One vector is turned by the same rotation once a tick. Each row is the vector after some number of ticks, and that number follows the row.
The counts run from 0 to 459.
[ 21 -17 -11  29   0 -34  11  -7   2   0  22  -3  -8   1 -12   6  10   0
  -5   0  22  21  -7  -9 -18   0  40  -6  -2 -13   4   6   5  32  -2 -26
   0  17  -2  -4 -15  10  17 -28   8   5  -4   2  -7 -14  -4  -2  52  14
   6  15 -12  18   0  -8  24  -3  -3 -11 -14 -11]
85
[-34 -16   4   8 -16  -5   5 -26   7  -3  25  -9   6  -1  21  -4   6   1
  -5 -16   1   0  30  13  16  -4  15 -20  27   4 -18  20   1   6  26   9
  10  42  -6 -21  -2   3   8 -11  -7  -8  13   8 -12 -23  -5  -8  -2 -35
  -3   2   8   0  13  -9  35  20   8  -2  -2 -16]
109
[ 40  34 -21  -1 -11 -20   2   1  -6  23   9  -1  -8  -8  10 -12   0  -7
  -8   4  31  43   8  30   5  -7  28  -9  -7  -9  -6   2  -5  18  -9  -8
  17   9   5 -12   3   6   5   1 -13  -4 -13  -5 -11   1   4  -2  37  -3
  13  13   9  -5 -12 -18  12 -35   5 -19  -6  -7]
82
[ 23  18  -4   7  -5 -20   8   4  -8  -2  19 -11 -20   9 -19   3  -7 -18
 -15  21   5   6   4  -9   1  -7  17 -15  -6  -3 -24  20  28  19   4  -2
   7  17   5  14  10  20  12 -10 -18   2 -18   9 -11 -13  -5   3  39 -48
  34   3 -10   0   9   2  11   0  -4  -7  -5   1]
98
[  2   7  18 -21   2   3  40  -9  12  11   3  -5  28   2   1  -9   8  22
 -14  15  -5  17   2  14 -26   4   0  -9   7  16  40   7  -4  -9 -15   8
  15 -16 -20  24  18   3 -28   7 -11 -19 -10 -12  -5  15  -1  -7   2 -10
  10 -16  -3   6  -9   2 -15 -32  -7  -9  16 -26]
153
[-13 -17   3  -1   8   5  15  -4  -3  -5   8   8   0   7 -12  13 -17  19
 -13   6  -8 -24  31   1 -32 -13  14  -7  15  16  11  19 -15   3 -30 -18
 -31  23 -16  -5  -6   0  14  -2   9 -18 -11 -16 -11  -6   7  -8  -1  33
 -14 -24  18  21   7  12  28   7 -24   7  11   1]
317
[  9  15  11  12  -9  11   5 -11  10   5   9   9  19   3  -7   5 -17   2
  13 -18  11   7  -5  28  -5  -2   9  -2  -4  10  10   7 -22  25  21  -6
  27   7 -10  -6   5   7 -12 -18   7   1  27   8   3  14   7   1  29  17
   7  44  20   7 -28 -22  15  -9   8 -16 -25  -6]
385
[ -9  -1  14 -10  -2   2  20 -11  23   5  36   1  20  -9  -3 -16  -1  21
  11   3  22   3   9  -4  -2  -4   5 -18  36  12   5  17  -2   1  10   0
  46  18 -30  12  12  -1  -7 -18 -20  -3  14   6  17   9   6   8   8 -17
  25  11 -12 -14  -5  -3  12  -9  -7   2   6 -20]
418
[ 16   1 -18 -19   8 -15  44  19 -10  27   2 -20 -10   2  15   6 -11  -8
 -15  17  -2   2   6  26   2  -9  26   0 -12   1   6  -7 -11  -4 -10 -33
  -7  13   9  -3   6 -26   3  11  17 -10  -8   8 -10   2  11  -1   9  16
   1   9  33   9 -12 -12   4 -24  -5  -9 -31  24]
44
[ 25  -8 -15 -26  12 -11  20  -1  -7  17   0  -5 -29  -2 -13  12  -9  -2
 -12  28 -21   4   5   5  -7  -7  23   6 -18  22  21  23  -1  11 -35 -13
 -22 -14  -4  -5  15   3  14  30   5 -17 -17 -19 -18  -3   4  12   8 -13
  11 -18   1   6   3   8   5 -28 -21   6  -3  22]
325
[ 19  17  11  10 -20 -19  17  -8  -8   7  18 -11  10  19  -3  11  10   5
   1  27  17  12  11   2  -8  -3  13 -12  20 -25 -19   6  -7  -8  27   2
  13  17  -2  16   1   5  -7 -11 -14  -1  -6  17   1   9 -23 -27  18 -25
  34  30  11  18  14   0   7  -5   0 -13 -14  -3]
252
[-33  -5  21   8   2  15  29 -36  31  -7  12  -3   7 -13  -7 -15 -11  24
   8 -16 -12  -5  12   4 -12  -1  -5 -14  26  16  12   8   8  -4  15  19
  32  11 -13  18  14 -12  -7  -1 -17 -12   7   4   1  -8   9   7 -13 -32
  17   2   5   2   7  13  23   6  -4  -2   0   4]
282
[ -5  11 -10  27   4   0  -5   1   8  -8  29  -4  -7  -5  -2 -20 -15 -18
 -11 -18  17  -5  29   6  -6 -31   6  -2  23  -3 -27  29  -4   7  19  -7
  -1  39  -4 -24 -16   4  12 -23 -12   0  -3  -2   8 -17   9 -12  18   7
  -4  -8  24   9  -8   2  36  12   5 -11   4 -15]
90
[  4  18   7  27  -9  -1  30  43   4  10  10  -6 -11  13 -13 -15 -24  -5
 -26  25  11  25  16  29 -21  -1 -26  -3  -7  19 -11  18   1 -12 -17   4
   7   3  -1  14   2  14 -14  -1   8 -11   1   9  -2  -1  13 -16  14 -16
  -3   7  19  -6 -29 -16 -20 -10  -2  -6   1  -7]
359
[  0 -10  16 -18   0  13  16 -22   6  22   2  -2  10  -6   6  22  14  27
  20 -11  -9  15   7  31 -24   1  13 -25   9   8   6  -3 -26 -13  -8  11
  10  15  -2 -11   5  -7  10  33  -8 -12  -1   2 -19  11 -13   0  -5   2
  11  -3  19 -11   8 -21  18 -23   6   0 -31  -9]
443
[ 27  29   1 -15  -4  -2  -3 -18  -5   3  18  -5  10  -6  -5  14  -7   3
  25  13  -2 -24  15   1   4 -38  32 -12  16  10 -11  26  -6   6   9   1
  17  24 -12 -10  17  10   3  -6 -25 -18  14   2  13  16  -1   5   4  -6
  40 -15  -3   6   6  21  18 -16  -8  -1   3  -5]
421
[  1  -4 -29  -6 -11  -1  14  -6  -8  -1  21  -8 -10  16 -17   5 -21 -10
 -15   1   2 -18   6   7  25 -30  -3 -16  31   7 -13  23  -2  31  32   0
  24  27   9 -15   7   8  16 -27   9  12  22   1   6 -16  -1   7  31 -16
   0  10   4   1  -1  13  16   9 -21   1   9  -2]
246
[ -2  15  -6 -19   2   8  24 -15  18  -8  16  -3 -12  -3  -7  -3 -15   2
 -13  -5 -15 -38  20  -3  -8 -27  10  -7  25  -3  -3   6   8   7  16   4
  -2  20   8  11  16 -15  -7   0 -11 -14 -34  -1   5 -10  -1  -1  -2 -25
  35 -12  24  11  12  30  29  -2 -16  -8   2   5]
284
[ -6  10   7  10  -5   7  14  -5  23  -1  14  -4  -9  20  23  -7  15  10
  12 -10  -2 -16  37  -2  -3 -14  10 -12  16  22   0  18  17   9  21  34
  15  13  15  -3  -1   7  -1 -12 -25 -12  -7   9 -31 -14  16 -31  -2 -21
  12 -21  30  21  22   9  19  -3   6 -11 -10  -6]
127
[  0  -4  -1 -38  -3   0  31   1  -9  25   7   4  21  11  20  23  -6  15
   5  32   2   2  15  33  -9   1  17   4   7  -9  18  -2 -29 -18  -7 -10
  -4   9  -5   1  14 -17 -12  18   7 -11   7   8  -7  23   6 -17 -16  16
  -3  21  25   9  -6 -16  -6 -31  -5   0  -4  15]
25
[  2 -28 -17  -3  11   5  30 -15  -5  -2   6 -12 -12  15 -20   4  -9  20
 -11   1 -12 -18   6 -20 -19 -21   8 -26   3   8  35  19 -11  10 -13  -1
   7  -5  -5 -16   5  -2   8   2  -2 -15 -18 -19  -9  -9  -5  -4  16  12
  -7 -34  -5  18  10  21  25  -8 -30  13  12   4]
453
[ -8  -9 -14 -28  13  -6  27 -24  16   0  19  11 -11  13 -13   1 -13 -11
   3  21 -19 -29  15 -30   8  -7  10   0  11  41  26  23  10  16  13   2
  -1   3 -16  -2  11   2   4  -3  -8  -8  26  -1  -1  -4  12  13   0 -16
  15 -12 -12   5   6  28   4   3 -19   7   3   7]
2
[ -1  -1   6  25   2  -7  -6  21  -2  12   0  26  -4  -2 -31  -1 -13  20
 -19  26   8  45   2  15 -41  19   4  -8 -13  17   3  24 -11 -11 -21   7
   5   7  -1  19 -21  20   9  16   6 -10  16  -2  -4 -14  17   2   2 -13
 -18  15  17   0 -15 -24  -7  -3  12  12   1  14]
203
[  0 -11   6 -17  12 -23   9  -4  18  18  12  21   9  -2 -10   6  15  15
  -3  20   3  22   6 -16 -42  16  34  14  23   7  24   5 -18 -11 -12 -17
 -18 -10 -33  24  -6  -6  -7  13 -26   8 -23   7  -5  10  -2 -19   1 -10
  15   5  -9  18   4   3  10 -23 -15  -2   8   2]
310
[ 11  11  21  17  -5  -3  20  11  14  -5  28   5  14   5 -11 -17 -11   7
 -12  13  16  21 -21  -1 -30   8   3 -19   0  14  14  17   3   0   7   4
  47  -3 -14   9   0  16 -10 -15  -8  -9  21  -7  20   0   8  -5  19 -23
  17   7   9  -8  -9 -11 -11  -5   5  -6   0 -23]
397
[  3  -1  -1   7 -15  -2   3   1  -3  12  18 -13  10 -12  15   7  17 -11
  -3   5  -6  36  -5  45   9  -9  25 -21  -1   7 -24   5   2  14  29  -2
   8  26   6 -14  -5  12   4   6   6  -3  21  -2 -15  -8 -10   0  16 -18
 -11  21   3  -6 -11 -31   7 -15  17 -12 -23  -5]
237
[  1  15 -13  31   0 -19 -15   4  -2  15   1  -5  -5  13 -12   6  -9  -2
  21  24   9  18  37   3  -7  -8  14  13  -8  29  -1  29 -12 -10   6   3
  -1   2  -1  -5  -7   5  -6  -7 -11  11  19   0 -10 -14  25 -24  -3  15
 -12  10  16  27 -20  11   3  -5   4   2   5  28]
351
[ -4  -2  20  -2  -8  -7   1  -7   4   3   8  -1  -3   3   5  29  10  16
  11   4   0  -5   3   2  -9  -4  44 -12  10  -7 -20   2  26  24  13  -4
   9  26  23  22  -9   1  17 -28  -2  -6  18  22  -4 -21 -11   2  15  -9
  24  27  22  13  22  -7  33   4  -1 -10 -32   6]
407
[-24   0   1 -24  10  11   6 -23  16  12 -12  -2   3 -19   9   8 -14   7
  14   0 -11   8  27  43   0   3  26  18  -5  25  10   1 -22  -4 -11 -22
 -16  19  -8   2  11 -15  -4  19  14 -10  17   3  -3   3  12   4 -19  19
 -11  22  15   1 -13 -16  20 -22   3  -2 -17  15]
179
[-17 -23   6 -16   4 -16  43  -7  24   4  17  -7   8   7 -17  -2  11   5
  -6  20 -24 -13   8  -7 -11   0  18  -2  12  24  27  12  13   8   1 -15
 -12  -6 -12  31  18  -7 -23  -5   1   3  -8  11  -4   0  -2   7  18 -15
  16  -1 -24  12  -9  27   1 -15 -24   0 -12  -2]
155
[  3  -5 -11   9   9 -19  -2   7   0  17   6  17  -2  19 -25  -2   1  13
   4  20   7   3  33 -10 -24  -5  19  26  18  20   7  19 -12 -20 -19 -14
 -34  -3  -9   4 -14  -3  -3   4 -11  20  -6   5 -13   7  11 -25  13  20
  -4  -5  -5  15 -17  15   2 -14 -27   1   5  13]
330
[-15 -17  17  -2  -2   3  19 -27  10 -17  -4 -10  15  -1  -6   2  20  33
   3 -10 -15 -10  -2  -4 -27 -12  19 -18  17  14  21   5  17  23   3  -1
   4   0   6   7   0  16   8 -28  10 -24  10 -10   3 -22 -12   9  15   6
  11 -24  -3  20  14  21  34   1  -9  -2   2 -18]
279
[ 15  15 -19 -19  -1  -8   5  12 -15  17  11   8 -11   7 -28  10 -30 -20
 -23  37  -7  18   9  20  -9  -1   5   8   2  18  -8  23 -21 -14  -1  -5
 -20  12 -28   0   5  17  -6  29   0   5 -12  -6   0  14  -4   3   9 -18
  -1   2  -2   5 -36   3 -16 -15  -8   5   9  22]
343
[  2  13  11  12   8 -16   2  10  -3  16  15  -7   3   2 -14  -1 -23   4
   8  37   6   5  35  -3 -12   6   6  19  17   8   3  21 -19  -9 -24 -36
  -9  19 -32  27  11 -11  -5 -11  -6   4   2  14  16  10  19 -10   8  18
   7  24  -9  19 -16   5   9  -2 -19   0   8  16]
194
[-34   1  14 -11   7  18  13 -26  29   2  14   9  -3 -12  -7  -8 -13  24
  -7  -6 -12 -10  28   9 -22  -2  -4  -4  23  17  -3  10 -18 -21  -7  12
   9  18 -18  17   6 -12 -12  25 -24 -14 -21   9   3   0   6  -4 -22 -30
  19 -13  15  -5   5   9  21   4  -7   2   1   6]
302
[-24 -14  20 -25  -1  -8  14   9  17  24   8   2   0  -4  11   4  25  18
  15  25 -26  17  24  15 -10   9  30   0  -6  39  -1  15  13 -15   2  11
 -22  -5   2  17  -6   8   3  14  10  -8  34  10 -27   0  11  -3 -11 -15
   8  -3  11  -5  17 -11 -10  -8   3   2 -28  11]
10
[ -7  18  -8 -14 -10  11  11 -33   4  -9  21  -3  13   4 -11   2  -8   7
   1   6   7  -6  14   3  11 -20   2 -14  35  -6  -5  10  -6  13  38  12
  25  28   1  -3  16  -4  -6  -6 -16 -13   4  -6  19  -7  -8   2   2 -31
  14  14   3   9  -2  25  29   5  -5  -5  23  -1]
265
[ 13 -14  -5   6   9  -5  19 -12   1   2   8  -3  -2  18 -18   3 -15  28
   3  14   1 -11  14 -17 -33 -13 -10 -17   7  15  37  23 -22   0 -21  12
  20  -8  -8 -10  14   0  -5   6  -7  -5 -18 -14   4   3   7 -17   4  11
  11 -29  -1  21   3  26  11 -20 -17  10  14   1]
454
[ -6  13   3 -17 -15   0   1 -25  17  -5  13   1  46 -20   1  -1  29  12
 -14 -23  13   9   8  21 -29 -20  20 -14  31  -2   3  -2  -6   6  22   0
   0   7 -14  -7  -8   1 -13  -8 -12   1  -6 -22  -1  10  -7 -10   8  -1
   6 -15   4  12 -14   9  24  -8  -2 -10   9 -30]
277
[-13 -15   7  20   3 -13   4  -5   6   1 -13  11  -9  -1 -15  25  -5  18
  -2  28 -17  28  13   9 -34  27  21  -6 -13  16  15  -2  -5  -8  -9  -7
 -23  -3   6  17 -12  -6   3  14  14 -28  19 -11   1 -27  11  -1 -14  -1
  -5  19  30  26   2 -11  14   2  -3  10  -9  36]
183
[ 14  22 -19  -2   9 -13  13   4 -15  15  -4  -9 -13  11 -18   5 -36   6
   5  46   3  -4  19  12   1 -12   0   7  -4  18  -8  20 -17 -20   4  -4
   4   8  -3  11  16 -25  -5  12   2 -18  11   6  11  -4  20  -7 -11   2
   9  13  21  14 -11  22  -3 -21 -12  14   0  45]
41
[ 18  11   8  28  -9  -2  25  24  -8  12  25  -3  -9  29   9   7 -29   2
   8  14  38  -4  17  16   2 -14  -6 -21   7 -11  -4  11 -22   2  -6  -9
  32  22 -13   0  11   8  -1 -14  -7   6   3  17   3  14  13 -23  28  13
   9  28  20   5  -8 -23  -3 -10   5 -16  -9  -4]
231
[  0  10  14  35 -13  -8 -11  -4  16   6  14   5  -4   7   8 -11  12  19
  17 -13  31  13  32  -7  -6 -20  14  -5  14  17  -8  20  -2   9  11  30
  24  13  -2 -11  -7  23   6 -17 -25   1   9   7 -11  -1   9 -27  18  -3
  10 -10  16  13   8   2  18   5  10  -4   1 -18]
107
[  2 -13 -13 -28   7 -14  17 -10  -8  10   8   0 -20  -7 -11  15 -12  -8
 -16  28 -32  12   3   9   1   8  16  -8  -8  19  14  16   1  -2 -12 -15
 -27   2 -19   1  13  -3  12  35  11 -16  -1 -16  -5  -8  -5  24 -10 -24
   6   3 -16   7  -7   4  -1 -15 -21  15   5  24]
324
[  5   6  -1   5   0  -3   7   7  -9  31  -7   9  10   7 -15   1  -8   7
   1  10  21  26  17  23  -8   5   7  20   6  11  20   5 -27  12 -25  -8
  -1 -11 -17   5  -2   5 -17   2   0  21  -1   4 -18  22  13 -20  29  22
 -21  21  -6  10 -35 -16  -4 -21  -7  -6   5   1]
347
